One vector is turned by the same rotation once a tick. Each row is the vector after some number of ticks, and that number follows the row.
The counts run from 0 to 202.
[ 85  89 158 110 174 138  85 104 130  91 101 115 158 122 131 154 127 159
 115 131 115 133 133 138 161 132 121  86 178 154  85 121 110 143 159 128
 101 108 127 129 161 162 142 130 107  99 124  73  90 165 130 134 168 109] | 146
[135  59 105 101 172 130  90 127 132 126  88 153 142 159 173 132 136 155
 111 139 113 151 102 106 149 138  88 125 124 173 116 137 163 109 128 101
  81  98 154 122 164 129 143 144 137 128 128 107 112 171 176 167 150 116] | 97
[ 78 107 102 133 111 179 136 118 135 111  85 104 126 137 133 137 115 175
 133 132 118 123  79 134 179 153  85 120 160 170 124 140 124 147 154 113
  79 105 121 140 178 118 163 165 129 131 132 150  90 179 117 137 138  93] | 108
[126  84 142 136 183 135 137 141 136 137  98 146 135 149 149 147 124 161
 147 151 101 124 117 135 153 160 114 123 136 172 142 148 176 143 121 120
  73  94 190 124 148 115 186 136 139 128 118 115  67 169 133 145 133 163] | 90
[110  81 149 115 178 149  93 101 129  92 101 122 159 132 138 153 121 153
 122 140 108 143 123 154 165 133 110  82 171 159  89 125 124 125 162 116
 113 103 124 136 160 171 141 131 116  94 125  85 103 168 113 151 179 132] | 145
[152  67 130 119 185 138 133  87  88  84 120  84 132 124 147 167 116 139
  89 104 117 124 104 146 115  80 139  97 128 163 110 130 125 138 150  94
 117 109 140 139 115 139 142 156 152 132 143  72  95 163 110 129 165 119] | 185
[102  76 119 131 109 166 126 161  73 100 124  90 120 128 171 196 123 183
 100 141  75 138 111 155 137 116 123  94 128 145 111 136 143 158 148 157
 128 117 147 136 150 133 138 165 121 145 113 135 114 163 157 117 150 112] | 166
[ 96  88 151 110 104 113 122 139  80 103 131 125 122 114 159 192 151 161
 115 108  83 122 102 181 147 110  98 118 128 165 156 168 141 151 142 163
  97 126 144 147 176 146 176 144 107 139 120 105  75 157 155 149 150 130] | 36
[125  66  79  94 167 128 105 133  91 142 109  98 105 171 149 155 132 147
  76 114 132 129 109 104 108  82 125 139 129 154 130 139 138 169 143 125
  86 112 165 152 130 116 164 180 129 137 145  96  92 152 115 119 139 118] | 48
[123  73 124 119 168 135 142 131 111 119 115 124 109 149 158 160 124 152
 144 160 113 161 129 150 163 163 167 136 188 206 114 131 114 106 120  97
 105  98 155 138 147 119 152 139 127 132 106 120 100 182  98 139 166 143] | 135
[133  54 113  79 182 120  95 110 134 114 111 137 128 154 142 158 124 148
 112 137 119 163 123 131 138 115 144  98 190 181  89 112  92 114 119 129
 109 100 127 127 157 139 127 132 103 113 140  87 105 160 112 135 165 125] | 141
[140 103 125 116 169 152 145 108 110  77 133 106 133 116 151 176 116 170
 153 144  95 106 121 148 128  93 117  80 117 185 126 160 122 108 122 101
 124  87 142 155 168 147 186 156 104 130 116 134  93 129 110 124 132 101] | 73
[122  65  89 118 177 162 129 138  88 145 116 102 112 159 143 175 131 161
  73 119 114 107 117 118 115  80 113 125 126 160 127 134 146 177 140 127
  98 105 155 163 124 120 171 171 143 139 135  99  90 143 108 116 144 133] | 47
[138  65 135 145 177 148 141 122 118 148 105 114 107 135 156 167 127 153
 142 133  95 159 131 153 108 125 167 111 159 177 106 147 107 136 120 109
 139  78 152 148 142  94 135 130 131 152 135 147 102 188 115 154 182 143] | 131
[110  81  71 116 141 132 100 136 139  93 114 109 103 142 136 119 113 183
 147 124 150 154  85 120 122 134  97 107 157 133 122 154 120 132 126  94
 107  96 153 137 158  77 152 189 101 130 145 108 104 153 106 121 153  69] | 115
[102  97  94 122 121 147 117 118 137 129  88  94 127 130 128 144 102 184
 134 102 105  86  86 102 127 144  96  84 158 140 109 184 116 163 124 100
 104  86 140 141 158  90 166 161 124 140 141 118 111 157 115 139 146  80] | 111
[126  75 136 105 161 128 115 124 107 123 103 117 154 142 147 170 117 149
 117 137  98 115 143 117 142 145 175  95 187 192  83 153 104 117 101 107
 118  99 169 129 163 136 159 126 133 128 116  77 113 165 118 144 156 127] | 138
[102  65  89 113 124 132 110 158 119  96 126 118  90 139 205 176 125 184
 121 160 126 148  92 135 149 142 122  97 149 138 153 155 133 152 157 130
 110 122 148 126 145  96 129 178 104 123 107 117 116 148 156 108 151 130] | 161
[132  85  86 110 173 128 150  95 123  77 121 112  98 124 162 143 113 146
 179 138 121 138 106 126 127 102 109 132 127 200 150 164 123 118 142  83
 114  81 121 174 151 120 151 155 122 135 113 145  96 143 105 113 133 104] | 69
[113 111 147 117 168 109 101  82  98  90 101  99 138 122 183 149 128 127
 129 133 121 149 138 136 139 103 139  96 130 149 130 153 105 144 189  83
 117 120 139 152 150 158 173 149 140 121 126  89  91 173 141 159 155  93] | 191
[149  94 115 103 184 132 122 127 122  99 133 133 131 123 157 149 127 158
 164 155 112 162 124 167 114  85 103  76 134 146 130 154 141 100 132 118
 127  92 137 165 185 154 184 159  98 136 139 137  87 128 109 174 140 135] | 78
[110  69 133 113 152 143 122 138  91 137 130 123 119 114 156 182 153 164
  97  95  86 127 117 174 119  80  87 113 120 158 141 161 136 164 147 154
 110 103 122 174 160 137 151 135 124 145 127 122  82 153 143 158 168 145] | 38
[ 80  84 145 128 107 136 154 153  68 120 112  76 125 128 127 169 124 165
 124 126 106 147 120 145 131 116 127 153 167 170 112 149 125 175 138 145
  94 110 156 147 144 124 152 163 141 145 124  98  95 190 114 136 133 120] | 174
[114  71  99  94 188 110 109 117 134 105 119  98 106 135 167 160 121 158
 149 136 120 160 127 118 128 134 134  96 185 140 119 147  94 194 176 131
 112  99 112 164 133 122 151 105 114 111 107 108  88 149 136 109 132 108] | 21
[111  62 119 109 139 119 170 125  87 116 125  78 124 152 141 153 120 148
 124 130 144 153  94 144 116  99 125 115 172 172 123 175 122 148 142 105
  93 110 154 142 115 127 137 168 154 134 133  86 108 183 110 130 134 160] | 179
[125  94 135 145 134 138  96 152 108  79 105  99 121 118 136 157 119 191
 137 123 121 139 102 149 110 115 145  84 128 137 101 146 109 131 109 111
 131 106 175 105 153  91 166 188  98 139 154 107 105 169 131 119 148  66] | 120
[110  68  83 119 120 149 111 165 108  75 136 118  97 139 192 174 119 186
 117 154 106 150  97 149 165 142 104 111 132 145 154 133 153 142 156 123
 121 108 144 137 150 110 129 174 112 131  99 122 112 149 136 121 171 129] | 162
[101  82 146 107 143 133 108 102 144  97  94 117 131 115 134 183 116 140
 111 121 100 130  98 164 166 134 136  67 181 153 119 132 111 172 157 159
  84 120 120 103 168 143 142 126 102 111 145 101  76 164 123 138 151 129] | 148
[ 82  71 128 136 130 149 129 160  66 118 135  90 140 128 136 144 137 173
 124 138 112 170 138 152 125 109  90 140 158 148  92 144 126 154 163 133
 118  93 144 183 133 131 134 167 142 141 117 113 114 180 122 150 158 130] | 172
[111  97 116 118 163 126 105 115  81  94  93  73 152 158 142 141 114 150
  97 136 125 146 125 108 131 103 115 116 111 156 108 134 166 152 164  98
  91 109 176 137 126 144 177 195 156 122 130  80 111 163 149 125 128 100] | 53
[137  69 121 140 159 120  92 145 122 102 106 123  99 120 147 137 120 170
 147 121 112 185 101 171 101 105 123 101 134 135 117 139 113 125 134 104
 143  81 143 128 156  91 132 179 105 158 153 125 105 181 122 165 183 102] | 123
[ 75  82 126 135 166 155 119 117 156  98 109 116 119 122 172 154 124 164
 124 148 138 131 107 158 162 155  97  81 173 133 145 150 120 172 183 131
  95 109 131 143 148 121 134 144 111  97 113 123  82 164 127 113 153 150] | 153
[124  83  97 113 149 127 165  95 131  91 121  98  87 128 164 150 109 140
 172 137 121 144  89 126 128 104 126 111 131 195 151 176 115 131 142  96
 107  86 121 157 147 113 161 154 125 129 123 151  94 153 123 101 112 100] | 68
[122  93 146 106 178 114 134 138 131 158  96 136 128 142 145 153 138 156
 154 141 117 144 127 149 102 104 125  70 153 134 121 162 142 169 123 139
  92  94 174 146 162 109 191 137 120 138 151 139  60 153 136 156 114 145] | 85
[ 94  73 121 101 152 136 117 142  91 149 125 123 127 126 166 162 166 157
  96 101 116 131 120 153 104  70  85 105 131 152 142 174 123 169 144 149
 101 115 139 177 164 133 166 142 118 140 138 113  93 158 157 153 166 134] | 39
[115 116 148 124 170 138 133  69 112  95 102  86 119 128 165 184 115 136
 121 139 107 132 136 152 149 102 162  87 133 159 135 123 105 159 183 116
 124 116 118 153 143 153 180 140 148 122 128 131  68 161 124 124 137  99] | 193
[ 91  81 128 127 134 133 109 137 143 101 103 110 109 101 176 179 119 164
 122 124  98  92 106 124 163 169 120  95 159 139 159 170 121 191 155 125
 102 111 154 121 161  90 141 145 110 114 100  92  91 154 135 118 160 121] | 156
[124  92 135 149 157 154  92 148 116  75 114  97 127 111 126 142 118 198
 136 128 112 129 114 143 113 124 113  86 117 131  91 147 122 125 117  98
 138  82 165 124 148  97 161 187 112 139 145 101 105 157 121 128 167  71] | 119
[154  93 102  84 152 123 135 122 118  98 120 133 117 131 156 167 114 148
 168 153  99 162 107 172 115  84 116  70 128 155 145 161 142 109 131 119
 119  99 138 147 183 142 188 158  96 141 142 145  82 128 108 167 140 123] | 77
[105  53  90 116 155 151  92 143 126 103 132 121 100 128 192 170 138 187
 108 130 124 123 110 117 122 129 115  81 143 134 134 156 119 178 158 131
 122 101 140 146 137  99 118 154 102 128 108 109 112 134 156  98 169 125] | 159
[ 79 102 100 122 116 164 119 110 135 123  85 103 139 139 147 122 126 163
 140 139 139 129  85 122 155 144  86 117 173 158 109 158 112 148 155 102
  71 112 136 146 176 126 165 162 128 121 141 155 114 176 147 145 138  79] | 107
[ 69  87 140 126 123 138 131 160  62 117 127  86 137 127 134 154 135 178
 121 128 118 157 136 134 118 111 105 164 168 163 107 149 115 170 145 133
 105 109 159 168 144 131 150 169 137 147 114  96 104 189 129 144 143 114] | 173
[119  78  76 122 157 159 115 127 143 102 121 102 103 140 137 133 108 188
 138 125 148 139  80 127 120 121  89 103 154 153 114 145 109 136 130 106
 111  84 134 142 147  82 144 186 106 131 148 128 105 147  98 111 155  87] | 114
[113  81 118 117 152 169  95 112 126 116  80 124 145 128 150 156 130 165
  89 121  95 124 107 125 156 116  90 129 117 178  92 104 132 133 135 130
  75  93 132 129 169 142 155 132 127 134 138 129 101 170 166 138 149  64] | 101
